Named turns come first, each shown by rows before and after it. Which turns, in which order, take the first row of each pair that follows to the second? Write the first one first, as in the answered first pair.
turn tor:
-1 -5 -4 -5 -2 -1 3 6 1 6 2 4 -1 -2 4 -1 5 -2 -2 4 -3 -4 2 -2 -5 -5 0 => 0 -5 -5 -4 -2 -2 5 7 1 6 2 4 -1 -2 4 -2 5 -1 -1 2 -2 -3 2 -2 -5 -5 -1
4 7 -7 13 -4 -6 7 -19 0 8 25 16 -20 -2 7 7 1 13 -7 23 -2 2 -10 7 11 -3 14 => 3 4 -13 12 3 -13 7 -14 19 7 26 18 -20 -2 -2 8 -7 10 -5 6 1 16 -17 4 5 -4 13
-10 4 7 -2 2 -1 -7 8 0 -17 -5 10 0 10 -13 21 -4 12 0 -8 10 -5 1 -11 2 -5 -11 => -10 3 8 -3 3 0 -5 7 -1 -17 -8 8 1 11 -13 20 -3 9 1 -9 9 -6 2 -12 3 -5 -14
turn gero:
1 -2 7 32 4 -2 7 -6 -17 -1 -8 -3 10 -4 -6 13 -1 -7 18 14 -17 -3 -1 4 -6 1 -8 => -8 -1 -9 4 -3 -17 1 -5 18 -1 7 16 -9 -10 2 9 7 22 -10 0 5 1 -23 -9 -1 3 16
-4 2 -4 -1 -4 -4 -8 4 -7 -5 -9 5 8 -1 -8 3 5 1 8 1 1 0 -4 -6 -2 9 -10 => -2 5 -6 3 -6 -5 -9 4 -5 -3 -4 11 3 -2 -7 5 7 4 7 4 1 1 -7 -5 -1 7 -8
-5 7 -9 -2 -12 2 -14 14 0 2 0 19 2 1 -14 15 8 -5 4 -2 12 11 -17 -11 -6 5 -15 => -7 1 -5 -9 -8 2 -11 15 -4 -4 -11 8 13 2 -13 10 7 -13 6 -7 13 7 -10 -16 -7 8 -18
2 0 -7 4 3 -4 -5 7 0 0 -6 3 7 -1 -6 10 -1 1 13 -4 2 9 -11 -4 -8 6 -9 => 0 0 -9 0 3 -5 -5 7 4 1 -5 4 6 -1 -6 9 -1 3 10 -5 5 10 -12 -5 -8 8 -6
turn gat:
-5 5 1 -1 -8 4 0 -7 -20 -2 -1 4 4 2 9 1 14 10 -5 15 0 -15 3 2 7 6 1 => -7 -1 0 -10 -5 -1 3 -9 -6 -6 -2 -1 2 1 13 -4 11 16 -11 6 6 -15 1 -2 9 5 11
2 -1 -2 7 7 -3 9 -2 16 -1 2 -4 -1 0 -3 2 -8 0 9 -15 -4 11 -5 2 -11 -4 1 => 3 0 -2 8 5 1 5 2 12 1 2 -2 0 2 -7 3 -6 -6 11 -13 -5 14 -3 3 -14 -4 -4
7 -2 0 9 6 -3 9 -8 14 -1 2 -4 -4 -1 -8 2 -12 4 5 -14 -7 10 -1 4 -7 -3 -2 => 7 -1 1 5 4 -2 7 -2 13 1 3 -3 -2 1 -12 0 -10 -2 6 -14 -6 13 0 3 -9 -3 -7
turn Kifal:
1 -10 -7 -5 3 1 -3 10 -3 2 -11 5 14 3 -7 1 9 -13 4 -10 -2 5 6 -10 -7 -5 -19 => -2 -7 -8 -10 -3 2 -7 11 -6 6 -6 12 6 5 -6 1 15 -10 -3 -3 2 4 4 -12 -5 -5 -18
-2 -3 9 6 -3 4 6 -6 -2 1 1 1 -6 0 4 1 1 6 -3 8 -2 -13 1 7 5 4 3 => -1 -4 8 12 2 2 8 -6 -1 0 -1 -2 -6 -1 2 4 -2 3 3 5 -5 -11 0 10 3 4 0
1 12 -13 15 -10 9 -11 12 -10 6 -7 12 -2 -6 -20 14 3 -1 9 1 -5 3 -5 9 -10 3 -27 => -3 -9 5 -16 1 8 -1 5 -7 -10 -24 -19 15 -1 -9 -7 -2 -12 1 -14 5 -10 17 -3 -8 3 -18
2 -2 1 -5 15 -13 13 -9 5 -11 -11 -12 11 2 -5 -3 -5 -3 8 -2 -3 -1 5 1 1 0 0 => -1 11 -5 -15 -3 -8 0 -5 -2 0 5 12 -5 5 -1 -2 12 6 -7 17 5 -6 -1 -1 7 3 0
turn depo:
-4 8 -7 25 -1 -6 7 -13 1 3 11 14 -7 -11 2 13 7 19 5 7 -10 -2 -9 9 3 1 3 => 2 6 -4 15 0 -2 6 -11 16 13 25 14 -16 -3 -2 0 1 8 2 0 -8 9 -4 9 -2 -10 4
-2 0 4 -10 -11 -5 3 -5 4 7 10 19 -20 -4 -12 7 -3 6 -2 -8 2 -6 -13 6 -9 4 10 => -3 -1 5 -17 -13 -4 2 -3 4 6 8 19 -18 -2 -13 4 -1 2 -3 -9 4 -7 -11 3 -10 5 6
-3 -3 -5 13 11 -8 8 0 4 -8 -3 -2 5 -6 2 10 -7 -1 12 -5 -7 3 -7 9 1 3 1 => -1 -3 -5 10 11 -6 8 0 10 -2 5 -2 0 -2 0 6 -11 -6 10 -8 -7 7 -5 11 -1 -4 2
22 -7 0 -5 12 8 1 -7 11 6 13 -5 -11 2 -4 1 -22 1 5 7 -6 9 -4 6 -6 -2 -1 => 18 -10 2 -21 8 11 -5 -1 10 5 8 -6 -6 6 -7 -5 -19 -7 1 3 0 10 -1 -3 -7 0 -8
Pairs:
(two turns a pair)
13 -5 13 10 5 -7 -2 -1 -11 3 2 -14 6 10 0 -13 -13 -22 14 -13 -7 4 17 8 -18 -1 -3 => 9 2 -1 -12 -6 -10 -15 9 11 13 21 11 -11 11 -1 -14 -4 -12 -4 -15 9 11 1 -1 -17 -1 3 | gero, depo
3 3 -7 11 3 -4 3 -9 1 0 3 1 -7 -6 6 2 4 15 -6 12 -3 -3 -5 5 6 2 7 => 2 -10 4 -8 9 -3 3 -7 5 -4 -5 -15 2 0 5 -13 -1 -1 -6 -2 3 -2 8 -3 2 -1 6 | depo, gero
1 3 1 3 -4 -2 -3 -2 -5 4 7 8 -5 2 -5 -2 1 1 4 1 -2 1 -8 -2 -6 -7 0 => 2 1 6 3 -1 0 0 -1 -11 0 1 2 1 5 -6 -5 -1 -5 8 0 -3 -1 -3 -3 -7 -7 -4 | gero, gero
7 5 4 10 -3 6 4 -10 -6 4 5 8 -7 -5 5 6 3 12 -3 10 -5 -12 -4 6 8 0 9 => 5 -9 9 1 9 -1 11 -12 7 -7 -3 -9 2 -5 4 -2 -6 8 -1 -11 -1 -10 -1 2 3 0 13 | tor, Kifal
-6 6 11 -5 -10 3 -2 -7 -25 -5 -2 -1 1 10 10 7 16 0 3 21 -4 -14 13 -1 4 15 -12 => -1 8 1 22 0 -6 5 -14 -9 -7 1 0 -3 -1 7 21 6 16 11 12 -13 -6 -4 9 3 15 -3 | gat, Kifal
4 5 -8 25 3 -2 13 -4 -3 -5 4 -3 -11 -9 5 12 2 21 1 9 -13 -3 -5 5 12 4 17 => 4 -1 -12 21 10 -8 12 3 16 -8 0 -7 -6 -8 -7 10 -9 14 4 -12 -9 11 -10 0 3 2 14 | tor, tor
-4 -5 -1 -19 3 -7 -1 -2 16 -2 4 0 -4 2 9 -8 1 4 -11 -10 9 3 -1 -4 2 -3 13 => -2 -8 0 -10 10 -10 3 -2 18 -5 0 -5 0 1 6 -6 -6 1 -3 -18 4 7 0 -1 0 -3 12 | Kifal, Kifal
-4 1 3 4 0 -1 0 -1 3 -1 -1 6 -2 2 9 5 1 11 -1 -4 10 -10 1 1 -5 11 8 => -2 2 -1 8 3 -1 -1 4 8 2 1 10 -2 3 1 7 -3 7 3 -10 9 -1 -3 2 -9 9 2 | gat, Kifal
4 3 -2 -1 -2 2 -2 -1 10 11 16 8 -13 2 -3 -6 -5 -6 -5 0 -2 8 -1 4 -4 -9 7 => -3 -9 4 -16 -2 0 0 4 -3 -6 -9 -6 9 3 0 -7 -1 -11 -5 -7 6 -3 7 -9 -4 4 0 | gero, depo
